(in the rows, 128 means zero)
The rows of M fall into several groups, and each row is roughly a mix of its group's hidden directions.
M, 103 rows:
[[109 158 152 111 104 161 148  94 102 160 150 183 123 131  99 134]
 [101 176 148 146  89 153 141 113 112 159 148 182 112 114 116 130]
 [107 158 128 116 110 113 114 125 151  92  90 110 120  85 154  74]
 [147 153 127 126  86 117 172 149 122 145 161 162  91 151 125 169]
 [146  93 116 126 115 109  87 122 136  97 110  60 143 159 135 145]
 [169 135 156 165 155 124 155 141 105 156 164 125 127 153 111 178]
 [106 169 138 154 103 152 137 126  98 176 155 178 108 122 114 138]
 [ 96 164 151 129  70 155 148  96 124 128 135 177 110 116 117 123]
 [104 157 150 113 142 162 162 110 107 163 146 187 128 109 106 116]
 [175 111 135  86 140  99 186 141 152  95 137 123 122 144 130 150]
 [ 86 116  84 157 127 147  83 148 134 131 105  99 143 101 156  99]
 [114 150 163  86 178 154 146  87 102 137 116 144 138 125 104 102]
 [139 147 179 123 149 156 152  85 100 153 152 150 152 131  91 145]
 [146 174 158 107 115 146 177  98 102 143 144 170 107 130 108 135]
 [113 162 125 126  71 149 137 118  96 169 153 170 104 129 113 140]
 [ 95 160 121 163  85 152  96 123  93 175 140 152 111 122 121 127]
 [109 172 154 101 121 132 149 103 142 104 105 158 119  85 132  78]
 [ 82 145 107 101 110 160 123 104 127 106  86 128 118 104 144  76]
 [105 162 160 157 130 163 116 102  85 174 144 140 144 102 105 121]
 [ 80 153 106  97  78 139 120 119 150 112 107 163 111 111 143  94]
 [162 107 102 116  98 127 154 149  99 160 167 119 118 156 117 179]
 [121 128 116 184 114 131  69 138 101 161 136  87 136 141 130 150]
 [120 134 124 181 148 102  70 149 130 120  99  85 117 129 150 111]
 [138 112  83 127  63 113 102 140 143 113 124 111 108 167 146 156]
 [131 161 171 175 139 143 117 113  86 174 154 135 136 118 102 141]
 [175 105 139  72 142  93 171 127 146  90 125 120 121 139 124 131]
 [117 156 170 151 173 133 109 103 129 113  99 112 149  90 128  84]
 [125 162 119 177  88 125 123 155 107 169 153 158  91 129 132 147]
 [145  82 108  87 167 104 137 142 160  86 106 105 133 153 140 125]
 [168  86 131  97 129 101 107 111 128 101 119  77 141 167 117 149]
 [178  90 140 160 159 113 142 145 118 134 155  96 143 149 116 173]
 [105 165 161 149 133 164 120  98  84 172 141 142 142 103 104 118]
 [138 101 132 114 175 114 151 134 174  76 103 121 144 106 145 100]
 [124 156 153 148 107 151 102  96  73 178 147 132 133 125  98 135]
 [107 170 142 106  99 166 153  95 103 155 142 173 127 106 110 116]
 [ 89 134 135  76 171 156 123 100 117 141 112 140 156 109 115  88]
 [122 160 130 197  68 126 103 138 119 142 138 130 104 116 139 139]
 [133  97 114 105 152  97 125 144 177  72  96 108 130 129 152 107]
 [ 94 141  96 108  77 167 144 119 131 142 136 186 111 145 129 138]
 [139 128 135  93 192 156 144 110  90 163 134 118 161 116 107 116]
 [148 122 129 175 126 121  85 137  95 159 144  76 139 149 122 163]
 [134 153 170 123 107 145 167 101 111 151 163 177 125 131  97 153]
 [144 130 123 126 119 133 183 150 126 148 166 176 104 156 119 172]
 [105  64  69  88 121 150 115 132 143 123 122 124 151 139 135 126]
 [ 73 133 132 117 126 190 113  86 103 150 126 127 159 138 110 130]
 [174  98 139 172 140 101 127 155 128 139 161 106 137 149 120 178]
 [152  99 132 102 191 104 146 140 154  94 109 105 146 107 138 100]
 [ 96 165 122 174  96 154 117 138  99 176 149 156 108 126 126 141]
 [ 91 173 136 114  75 148 131 107 127 143 134 182 115 108 122 112]
 [125  86 121  91 195 113 115 134 147 104 103 100 151 142 130 111]
 [124  90  95 108 169 106  99 151 153 102  97  88 140 134 149 107]
 [144 166 175 136 127 143 156 102  95 161 159 161 124 134  96 151]
 [108 163 161 176 162 128 113 138 117 143 123 102 145  77 134  99]
 [151 160 174 154 133 135 141 110  92 165 160 148 124 145  96 161]
 [101 166  91 102 115 160 118 117 106 140  99 125 121  92 148  77]
 [154  85 130  83 158 113 114 109 131 100 111  74 157 149 120 129]
 [123 117 125  78 101 162 177 107 126 142 159 169 149 118 107 142]
 [153  79  92 102 149 101 135 156 161  91 114  98 131 149 148 135]
 [140  97 107 100 134  93 110 139 158  81  95  83 130 122 151 102]
 [136 154 124 196 105  96 110 171 140 128 129 116 102 104 156 126]
 [111 168 156 125 107 152 155 105 110 158 151 191 116 116 106 127]
 [149 136 116 146  52 108 119 133 132 127 143 147  91 160 130 163]
 [145  90 136  84 189 125 124 112 118 118 116  85 162 137 113 120]
 [ 92 151 105 178 139 133 135 172 161 119 114 147 110 104 166 109]
 [ 95 189 149 166  96 136 109 119 115 149 125 163 101 111 128 110]
 [142 100 165  92 174 134 126  87 110 119 123  97 165 142  97 129]
 [111 155 107 174  80 128 110 157 113 163 146 148  92 142 136 152]
 [163 136 129  93  90 106 163 126 130 132 150 186  93 144 114 142]
 [140 132 113  72  83  91 138 131 147  88 107 118 100 117 144 102]
 [132 104 105  73  82 144 128  96 124 124 132 140 126 179 112 157]
 [153 123  95 168  96  94  98 170 124 137 134  98 100 148 148 153]
 [163  85 139 172 166 106 119 147 126 118 134  80 140 150 126 158]
 [ 93 159 151 122 123 172 143  98  98 167 146 173 133 120 102 127]
 [136 139  90 108  84 108 139 143 158  85 100 133  86 137 162 115]
 [137  91  96 148 154 101  92 162 147 109 107  75 135 134 154 124]
 [117  93 132  77 178 152 132  97 130 109 109 104 169 134 116 114]
 [ 76 114  84 111  88 170 100 115 115 154 126 151 135 117 127 110]
 [135  84 131 130 188 131 102 118 135 111 110  81 173 125 127 117]
 [143  91 115 125 163  94 107 146 159  86  98  82 137 131 148 112]
 [119 103 141  69 176 154 140  91 123 119 116 117 167 132 107 113]
 [142  94 115 142 166  99 103 151 151  96 102  71 142 127 151 117]
 [142 109  69 118  95 105 130 167 164 104 118 132 102 141 162 132]
 [160 128 146 186 162  86 109 160 138 118 125  94 116 150 139 150]
 [146 112 162 184 177 116 103 134 106 146 140  92 146 138 113 149]
 [150 102 113 169 172 113  95 154 116 133 118  66 141 130 141 131]
 [155  88 144  86 187 126 160 123 130 126 143 125 158 150 105 147]
 [122 118 146  72 152 145 142  86 140  98 107 120 165  99 120  92]
 [111 118 108  94 190 128 100 129 127 122  91  97 146 120 139  85]
 [110 117  95  88 138 119 120 131 156  81  80 112 114 132 155  89]
 [132  95 123  58 177 141 159 110 137 112 118 138 151 132 117 111]
 [ 99 150 125 128  88 167 138 109 105 163 150 182 113 147 111 148]
 [122 141 107 150  53 134 109 128 118 146 144 145  99 162 128 164]
 [116 130  89 181  95 124  97 170 115 159 141 119 104 144 144 153]
 [108 189 148 164 110 137 107 119 103 145 117 115 120  82 135  93]
 [ 78 150  94 116  80 148 105 124 138 125 106 142 120  97 150  89]
 [175 111 171 108 165 122 144  97 102 135 146 120 148 151  90 152]
 [152 106 116 153 135 138 147 151 109 164 169 128 132 165 116 189]
 [135  84 142  85 136 128 164 125 149 133 166 159 161 143 101 162]
 [152 102 117 153 145  93  94 153 137 106 111  59 136 132 147 131]
 [126  69  75  73 108 122 115 133 142 108 116 108 136 139 137 122]
 [121 126 167  90 188 148 149  96 112 133 126 132 161 109 101 105]
 [135 101 141  73 170 145 130  94  95 143 131 110 157 152  95 133]
 [144 191 179 149  95 103 110 106 102 137 130 119 104 122 116 127]]
Here is one row of each group, with its name. Which group are the others in?
[114 155 117 112 110 137 172 138 153 126 133 200 105 101 139 107]
H
[117 131 157  82 144 130 122  82 143  93  96 125 150 100 122  80]
F
[118 129  74  87 109 122 125 141 153  94  90 120 108 122 164  93]
S

[103 144 113 181  63 119  88 149 140 141 138 136 116 110 144 133]
S
[142  92 113 136 145 105 101 140 154  86 101  64 145 134 149 125]
H
[100 143 153 124 189 159 157 120 118 146 129 157 147  90 117  96]
H
[147 128 147  84 154 103 159 119 160  75 101 115 133 105 138  95]
F
[133 162 155 138 123 148 179 125 115 156 163 181 116 135 111 159]
F
[118 110 126  60 129 158 162  89 137 115 126 169 140 146 109 126]
H
[109 116  79 143  85 120 100 151 154  98 100 104 111 118 166 109]
S
[146  84 123 128 198 116 114 141 126 120 115  76 154 140 130 127]
S
[147 127 110 164 110 109 140 172 127 148 157 142  95 167 133 179]
F
